Look-ups in named tables: a row name and a column name give one cell, copied from the table.

pilas:
        nasuri    noz  manu  vilad  posak   segu    nas   refe
kigeru   -2554  -2078   282  -9777   -511  -1738    114    435
vudafe   -4549   1430  4482   -266  -2855  -5820    975    -15
nukov    -2494  -2693  1795  -8054   1086  -1379   1931   1787
mam      -3314   -139  2796  -2665  -4352  -4665   4188     71
tup      -4895  -1436  3872    315   1692  -2160    -74   5468
tufo     -4865   -710   335  -3303  -4893  -1365   4243  -1145
ritap    -5602   2704   683  -2689  -1025  -4860  -7234  -1956

vilad of tup = 315
manu of mam = 2796
manu of tufo = 335
noz of vudafe = 1430
posak of tufo = -4893
posak of kigeru = -511
nas of tup = -74
vilad of tufo = -3303
nas of tufo = 4243
vilad of nukov = -8054
vilad of ritap = -2689
nas of vudafe = 975
posak of ritap = -1025
manu of vudafe = 4482
refe of nukov = 1787
refe of tup = 5468

gur:
         zoru  lagoted  nuva  bur
mil        23      104    96  170
dapefe    136       59   109  105
geviv     184      133   133  123
vof       129      123   103   98
dagutim   151       98   101   46
kotilat   139       83    95  165
bov        87      102   109   84
tozipud   111      121    95  145
nuga      133      126   111  151
dekos      76      133   103   71
gudu      127      159   122  178
pebusad   219      142   122   93

dapefe, zoru -> 136
vof, zoru -> 129
dapefe, nuva -> 109
geviv, zoru -> 184
gudu, zoru -> 127
vof, bur -> 98
gudu, lagoted -> 159
dagutim, lagoted -> 98
tozipud, bur -> 145
mil, nuva -> 96
pebusad, bur -> 93

dopu:
          ves   duv  sekezed   tud
sufevub  0.39  0.52     0.84  0.20
fite     0.40  0.53     0.87  0.14
gavefe   0.39  0.55     0.88  0.10
tesumer  0.38  0.53     0.84  0.19
dovev    0.40  0.53     0.87  0.12
gab      0.43  0.49     0.87  0.15

What is the duv of gavefe in dopu?
0.55
What is the tud of fite in dopu?
0.14
What is the ves of gavefe in dopu?
0.39
What is the sekezed of dovev in dopu?
0.87
What is the ves of gab in dopu?
0.43
What is the ves of tesumer in dopu?
0.38
What is the tud of gab in dopu?
0.15
What is the tud of tesumer in dopu?
0.19
What is the sekezed of gavefe in dopu?
0.88
What is the ves of fite in dopu?
0.40
What is the sekezed of sufevub in dopu?
0.84
What is the sekezed of fite in dopu?
0.87
What is the sekezed of tesumer in dopu?
0.84
What is the tud of dovev in dopu?
0.12
What is the ves of sufevub in dopu?
0.39
What is the ves of dovev in dopu?
0.40
What is the tud of gavefe in dopu?
0.10

vofasup.tsv
	navapa	baf	beru	bap	zurifig	badi	momarer
ruravo	371	788	79	798	294	439	280
das	320	367	507	354	414	471	463
farami	292	128	700	150	756	574	759
ketusug	392	610	247	630	438	532	405
vil	38	516	352	492	471	445	366

ketusug, badi => 532
ruravo, badi => 439
vil, beru => 352
vil, momarer => 366
vil, zurifig => 471
farami, momarer => 759
vil, navapa => 38
ruravo, beru => 79
farami, badi => 574
das, zurifig => 414
ruravo, navapa => 371
ruravo, momarer => 280
das, bap => 354
farami, zurifig => 756
farami, bap => 150
ketusug, navapa => 392
ketusug, baf => 610

keteko =
cols = kazu, gigota, rom, zil, kirofil, resekir, takiso
zuze: [713, 204, 215, 225, 202, 726, 236]
por: [724, 223, 725, 724, 738, 753, 515]
geg: [241, 718, 217, 230, 216, 266, 245]
sed: [236, 739, 700, 706, 761, 220, 766]

kazu of zuze: 713
resekir of por: 753
takiso of zuze: 236
gigota of por: 223
kazu of geg: 241
rom of zuze: 215
kirofil of sed: 761
resekir of zuze: 726

zuvukik:
          fon  binadim
zof     6.654    3.128
mur     6.424    4.826
bukufi  3.438    4.773
pir     5.649    5.397
miv     7.522    7.024
kek     6.091    5.739
kan     7.645    4.209
gide    3.543    4.805
subufo  7.899    3.857
kidib   3.636    3.514
modo    2.087    4.743

fon of modo = 2.087
fon of bukufi = 3.438
binadim of miv = 7.024
fon of pir = 5.649
fon of kan = 7.645
binadim of subufo = 3.857
fon of kek = 6.091
fon of subufo = 7.899
binadim of kidib = 3.514
binadim of kan = 4.209
fon of gide = 3.543
Which row has the largest fon? subufo

